In the data rows, zero lies at 4.5, halfway between 4 and 5.
Each row below has a hidden score, from 0 to 40, with 20 about the middle. What is it? The score is a weighted sum of the row's numbers plus the product of two more (or one squared), each taken from its middle value.
[4 4 5 6 3 6 6 8 5 7 4 6 5 9 4 2]: 7
[3 4 6 4 6 3 7 5 6 4 3 5 6 4 7 6]: 19
[5 3 7 4 3 6 2 2 5 3 6 5 7 3 6 6]: 19
[2 3 3 3 4 3 4 2 4 2 2 2 4 3 4 4]: 28
[5 4 6 3 5 5 5 3 4 3 5 2 6 2 4 4]: 24
[4 3 5 6 3 6 6 3 6 4 2 5 2 7 2 4]: 20
[3 4 4 5 4 2 2 5 3 3 4 5 4 5 3 2]: 23
[3 3 2 3 6 3 4 6 5 7 4 6 4 4 3 4]: 19
[6 6 3 3 3 4 2 3 4 4 3 3 6 3 3 3]: 14
[7 3 7 5 7 5 8 3 5 3 5 2 5 4 4 5]: 27
[3 3 3 4 5 6 4 7 5 7 7 7 3 3 3 4]: 18
[5 5 4 5 5 5 6 5 5 5 6 6 3 3 4 7]: 28
[5 7 4 4 4 4 4 4 4 2 5 5 6 3 5 3]: 21
[5 6 5 6 6 3 5 4 5 5 6 4 5 2 6 6]: 29
[3 3 5 3 5 4 4 5 4 3 4 6 6 3 5 7]: 17
[3 3 6 4 6 4 4 5 5 3 5 3 3 5 5 3]: 32
[3 7 7 3 6 7 6 4 5 4 4 3 6 5 5 7]: 18
[3 3 4 6 3 4 3 5 4 4 5 6 3 6 5 2]: 22
[3 2 2 5 4 2 8 6 6 6 5 6 4 4 7 2]: 25
[5 2 7 6 4 3 4 2 3 4 5 5 6 3 3 2]: 24
[3 5 6 4 5 3 6 3 3 3 3 6 7 2 5 6]: 18
[5 3 5 3 5 5 6 3 5 2 4 2 4 3 4 4]: 29
[5 5 4 4 7 2 6 7 5 6 5 9 4 3 4 6]: 19
[6 3 3 5 2 5 2 6 5 4 5 7 3 9 4 6]: 12
[5 2 6 4 4 4 4 4 3 3 5 4 8 5 7 6]: 15
[4 4 3 6 2 4 5 5 4 8 6 5 7 6 6 5]: 17
[5 5 5 5 3 3 4 4 3 5 4 4 3 5 3 4]: 14
[6 4 6 5 3 4 5 3 3 3 5 3 4 4 4 5]: 21
[5 4 6 4 5 5 3 7 5 7 5 6 4 6 3 5]: 6
[7 8 4 5 2 3 1 3 4 6 6 4 3 2 5 3]: 15
[6 3 5 8 3 4 5 4 4 4 7 4 3 4 3 3]: 25
[6 4 7 5 4 7 9 6 3 7 9 4 9 6 8 5]: 9
[3 2 5 6 4 3 3 5 4 4 4 3 1 4 4 3]: 20
[6 3 6 5 4 9 7 6 5 4 4 7 2 7 3 8]: 17
[3 2 3 1 5 3 2 3 3 4 2 3 3 2 3 4]: 16
[7 1 9 6 7 5 7 9 9 9 9 9 3 3 5 5]: 17
[4 4 2 4 3 5 6 5 6 5 5 5 4 8 4 4]: 21
[2 2 3 3 6 2 3 5 3 6 3 3 4 2 5 5]: 14
[5 6 6 5 5 4 1 3 4 4 4 4 3 2 4 3]: 22
[3 2 3 4 6 3 4 4 4 5 3 4 3 3 5 3]: 21
[9 7 4 3 4 8 3 4 3 5 3 4 5 3 6 6]: 4
[7 4 2 4 6 3 6 5 6 3 4 3 3 6 7 4]: 25
[2 2 6 3 7 3 3 5 4 5 4 6 3 2 5 6]: 21
[4 4 6 6 3 5 6 5 5 4 4 6 4 8 3 3]: 19
[9 8 3 5 5 3 5 4 6 3 8 2 4 3 9 4]: 31
[2 2 5 6 5 4 4 4 4 2 5 3 3 7 4 3]: 30
[8 9 4 4 6 4 7 4 7 2 5 5 7 3 6 4]: 22
[4 5 2 3 3 4 2 3 3 4 4 4 5 3 3 3]: 19
[3 2 3 5 4 7 5 6 6 5 6 7 4 4 3 2]: 24
[5 3 5 6 6 6 6 6 6 8 7 7 5 3 4 5]: 20
[3 6 5 4 4 3 4 3 3 6 5 4 8 5 4 4]: 11
[5 5 5 5 3 4 5 6 3 7 6 5 7 7 4 4]: 2
[5 5 5 5 2 4 2 5 5 5 7 5 6 2 6 6]: 17
[3 4 6 9 3 5 5 6 5 4 7 7 3 7 4 3]: 31
[2 5 3 4 5 3 3 5 4 2 4 5 5 6 6 6]: 22
[3 4 4 4 4 4 5 7 7 6 7 6 5 6 4 5]: 14
[4 6 4 6 4 4 3 5 3 3 4 6 5 5 4 2]: 25
[4 2 4 4 5 3 3 4 7 3 5 4 3 7 5 4]: 26
[6 5 6 5 7 7 4 5 3 7 6 5 7 4 4 4]: 10
[4 6 3 3 1 5 5 4 4 6 5 4 4 7 5 4]: 7
[6 3 3 5 6 2 8 4 4 3 7 2 4 6 7 7]: 32
[3 5 4 4 4 4 2 2 3 3 2 3 4 5 3 5]: 20
[7 3 4 3 3 9 5 4 4 3 3 3 5 4 4 7]: 12
[5 5 4 7 2 6 4 4 3 5 3 5 5 8 3 3]: 10
[3 5 6 4 7 4 2 4 5 3 5 2 2 2 5 3]: 36
[9 5 7 4 4 9 3 9 7 5 3 3 9 9 5 9]: 1
[6 6 7 4 7 7 7 9 5 9 6 9 4 8 3 4]: 8
[4 7 3 2 2 4 4 6 3 4 4 2 2 3 5 5]: 16
[6 3 6 3 4 6 3 4 5 4 4 4 4 3 3 5]: 15
[3 6 3 3 5 4 3 4 4 4 6 3 5 4 4 6]: 22
[9 6 5 7 5 5 6 6 5 7 5 8 4 4 4 8]: 17
[4 2 4 3 4 6 5 5 3 4 3 3 2 3 4 2]: 26
[4 8 3 4 6 4 5 4 6 6 5 6 4 3 5 5]: 32
[5 6 4 9 1 3 2 7 5 6 8 9 6 5 8 6]: 24
[5 5 5 3 6 3 3 3 5 4 2 3 3 3 4 5]: 18
[7 3 6 5 3 6 7 3 5 4 5 5 4 4 4 8]: 20
[4 4 5 5 4 6 4 3 4 2 4 3 2 6 4 5]: 23
[5 5 5 8 3 6 7 6 4 7 5 7 2 6 3 6]: 14
[3 5 3 2 3 2 4 4 4 3 2 2 5 2 3 5]: 11
[6 6 4 5 3 4 3 4 3 4 7 5 4 4 4 3]: 22
[4 4 6 4 7 4 6 5 5 5 3 6 4 3 5 8]: 21
[2 7 4 3 3 4 3 3 4 3 2 3 4 6 3 6]: 16
[4 4 9 4 5 6 7 4 3 7 7 3 9 5 6 8]: 3
[3 2 7 9 7 3 7 6 5 4 4 4 8 7 4 2]: 29
[6 4 2 3 4 9 5 8 6 6 6 7 4 6 5 5]: 9
[4 2 5 3 6 2 2 6 4 9 9 5 8 2 4 4]: 8
[4 5 4 3 4 4 3 3 3 2 4 4 5 4 4 4]: 21
[5 6 3 4 5 5 6 3 5 2 5 5 6 4 4 6]: 31
[5 5 3 2 4 6 4 4 5 2 6 3 5 2 5 4]: 24
[5 3 3 4 5 5 5 5 5 4 4 5 3 3 3 4]: 25
[5 5 3 2 6 3 3 5 6 6 6 5 4 3 6 5]: 20
[5 3 5 8 4 4 6 6 5 4 7 4 2 6 3 4]: 27
[3 6 5 6 5 4 2 4 4 6 3 4 4 3 6 3]: 14
[3 3 4 4 7 5 4 3 5 6 4 5 4 4 5 3]: 21
[5 1 2 3 3 7 3 7 5 5 4 6 3 5 3 4]: 10
[2 5 5 6 6 3 9 5 6 5 4 5 3 4 5 4]: 30
[4 4 2 2 2 4 3 4 4 2 2 3 3 2 3 2]: 19
[5 7 3 2 3 5 2 4 4 6 5 6 5 5 5 6]: 10
[9 4 6 4 4 5 6 4 5 5 5 6 5 3 6 7]: 14
[3 3 5 7 4 5 4 5 6 4 7 6 3 6 3 3]: 30
[3 7 4 4 5 6 9 3 6 2 3 3 6 4 5 3]: 21
[4 3 3 4 3 8 4 6 6 4 5 6 3 5 5 5]: 19
[6 7 7 5 4 3 2 5 3 7 6 7 6 5 3 3]: 8
[5 6 4 3 3 3 2 4 3 5 4 5 5 4 3 3]: 10
[2 5 5 3 6 5 3 3 5 4 3 2 4 4 5 4]: 19
[3 5 2 6 3 3 3 5 4 5 6 5 2 6 4 3]: 26
[4 4 5 4 5 5 5 3 5 3 4 3 4 3 8 4]: 26
[5 3 7 4 4 6 5 5 4 4 4 4 4 3 3 6]: 22
[4 6 5 3 4 5 3 4 4 6 4 4 8 4 3 3]: 4
[3 7 4 5 4 4 4 3 5 2 2 3 4 4 4 3]: 29
[2 5 5 4 4 3 5 3 4 2 3 3 5 4 4 5]: 23
[5 3 4 3 6 5 5 6 5 6 4 6 3 5 2 4]: 13
[2 3 4 2 4 5 4 3 3 2 4 2 5 3 5 4]: 22
[6 7 4 2 3 3 3 2 4 5 5 3 3 4 5 4]: 15
[3 4 5 3 7 4 4 5 6 6 3 5 3 4 5 4]: 16
[3 5 4 3 6 4 4 4 4 3 5 2 6 2 5 5]: 23
[4 7 4 2 9 4 5 5 6 7 5 8 5 5 5 6]: 21
[5 3 6 6 4 4 3 5 5 3 6 6 4 4 4 3]: 30
[5 6 2 4 6 7 6 8 5 7 7 7 5 3 5 5]: 14
[6 5 5 5 7 3 6 6 6 6 5 8 3 2 5 7]: 28
[8 2 9 7 4 3 8 3 5 5 7 5 3 5 5 9]: 11
[3 7 6 3 4 4 4 3 2 5 4 4 6 5 3 7]: 8
[6 7 3 3 4 5 4 4 6 3 5 4 4 4 5 3]: 23
[4 4 6 4 6 5 7 3 4 3 4 2 9 4 8 5]: 20
[5 3 5 4 6 4 3 5 4 3 6 3 3 5 3 3]: 28
[3 4 2 4 5 5 5 5 5 6 5 5 3 2 3 4]: 26
[4 7 5 5 4 5 4 5 3 6 3 6 3 8 3 5]: 8
[4 2 5 3 4 4 5 3 5 3 2 3 4 4 4 3]: 20
[6 5 7 6 3 5 2 3 4 4 7 5 5 3 4 5]: 20
[3 3 3 4 6 4 5 5 4 7 6 5 5 5 4 7]: 24
[2 3 3 5 3 4 2 5 4 4 6 5 4 6 5 4]: 21
[4 7 3 5 5 3 7 5 6 4 2 3 5 3 4 3]: 22
[3 3 5 7 4 6 8 5 6 7 7 5 7 7 3 5]: 24
[7 6 4 2 4 4 4 4 4 7 5 5 5 3 4 5]: 9
[2 4 4 5 7 3 2 3 3 5 6 4 5 5 5 3]: 24
[9 8 4 2 4 5 3 5 5 4 5 3 5 5 8 6]: 10
[3 4 3 4 4 4 2 4 4 3 5 4 2 6 5 4]: 22
[3 2 5 4 5 6 7 5 3 3 6 5 6 5 4 3]: 23
[3 2 3 4 5 5 3 5 5 3 4 2 3 6 4 4]: 20
[5 8 5 5 3 4 4 4 4 6 5 4 4 7 4 7]: 12
[5 7 3 4 3 8 3 6 3 5 7 6 4 5 5 5]: 15
[5 5 7 5 2 4 5 3 4 3 5 5 5 6 6 2]: 23
[4 3 6 3 7 4 2 3 5 3 4 2 2 2 5 3]: 25
[3 6 5 3 5 6 5 3 4 3 5 4 6 5 5 6]: 19
[6 5 5 6 4 3 5 6 5 7 6 7 3 7 2 4]: 16
[6 6 4 7 3 4 2 4 3 3 6 4 4 5 5 2]: 25
[4 5 2 4 2 5 5 5 5 6 5 6 3 7 2 3]: 17
[3 4 2 4 5 3 4 3 4 4 2 3 5 5 4 5]: 29
[4 5 3 5 4 4 4 4 4 4 4 5 2 2 5 5]: 28
[4 3 4 5 5 2 6 4 4 3 3 2 6 3 6 5]: 25
[4 6 6 5 5 4 2 3 5 4 3 3 4 3 4 4]: 20
[4 3 4 5 4 6 5 4 4 3 3 4 4 5 3 2]: 24
[4 4 6 5 7 4 3 4 4 3 6 3 3 4 3 3]: 32
[3 5 2 3 3 4 3 3 4 2 2 3 5 2 2 4]: 21
[5 5 6 7 3 5 3 6 4 5 8 6 6 6 3 5]: 18
[2 1 3 5 4 4 4 5 5 4 5 5 2 3 2 5]: 30
[4 8 4 5 6 2 5 4 6 3 3 5 7 4 6 3]: 22
[3 5 5 3 6 2 4 3 3 3 3 2 5 4 5 5]: 21
[4 3 6 5 6 4 5 5 5 5 5 6 5 4 5 8]: 21
[3 3 4 4 6 3 2 3 5 4 3 3 4 6 4 4]: 20
[4 6 5 3 4 6 2 5 4 6 4 5 7 4 2 4]: 4
[8 6 5 7 2 3 5 4 3 5 7 2 3 5 4 6]: 11
[3 5 4 6 4 2 3 6 4 3 4 5 5 8 3 3]: 19
[2 4 6 5 6 3 6 4 5 5 3 5 4 3 5 5]: 25
[3 3 5 5 4 9 6 8 8 7 8 8 2 4 4 2]: 25
[7 7 6 8 3 5 4 4 3 2 5 7 8 4 5 4]: 28
[5 6 5 4 2 4 4 3 3 6 4 4 5 3 3 6]: 12
[6 5 5 4 3 6 4 4 4 4 7 5 6 3 4 5]: 18
[4 7 3 3 4 6 6 4 4 3 3 4 4 6 3 7]: 16
[3 2 5 3 6 4 5 3 4 3 2 3 3 4 4 4]: 23
[5 2 6 5 4 3 8 6 4 4 9 3 9 4 9 3]: 21
[5 7 5 3 7 4 7 5 6 5 4 5 3 4 6 5]: 22
[5 5 5 5 4 6 2 3 4 5 4 3 6 3 4 3]: 13
[4 4 4 5 6 3 4 4 5 5 4 4 4 3 6 4]: 24
[4 4 5 4 5 3 3 4 3 4 1 5 4 2 3 7]: 18
[6 4 4 3 6 9 8 6 5 3 4 7 2 6 4 8]: 24
[8 5 7 7 5 6 7 5 5 6 6 6 3 4 3 8]: 14
[9 7 4 2 3 3 4 4 5 3 6 4 5 3 9 3]: 19
[3 3 5 4 6 4 3 3 5 2 6 3 3 6 3 5]: 29
[5 9 7 5 6 4 7 4 6 5 3 3 6 2 3 4]: 21
[4 2 6 4 4 5 5 4 5 3 1 2 4 5 3 3]: 21
[3 3 6 6 6 4 3 3 3 5 5 4 6 5 5 3]: 16
[5 7 4 4 4 4 3 3 3 3 5 4 4 4 4 3]: 24
[5 5 3 3 7 3 5 4 5 6 3 5 2 4 7 4]: 19
[3 4 4 4 4 5 5 2 3 2 5 4 7 3 6 3]: 25
[6 3 3 4 7 2 4 5 4 7 4 4 3 4 6 6]: 10
[5 6 3 4 2 6 2 6 5 6 7 4 5 3 5 3]: 12
[3 4 3 5 7 7 6 8 7 9 5 8 5 6 7 3]: 11
[6 6 5 6 3 5 5 3 5 3 6 4 8 5 6 6]: 25
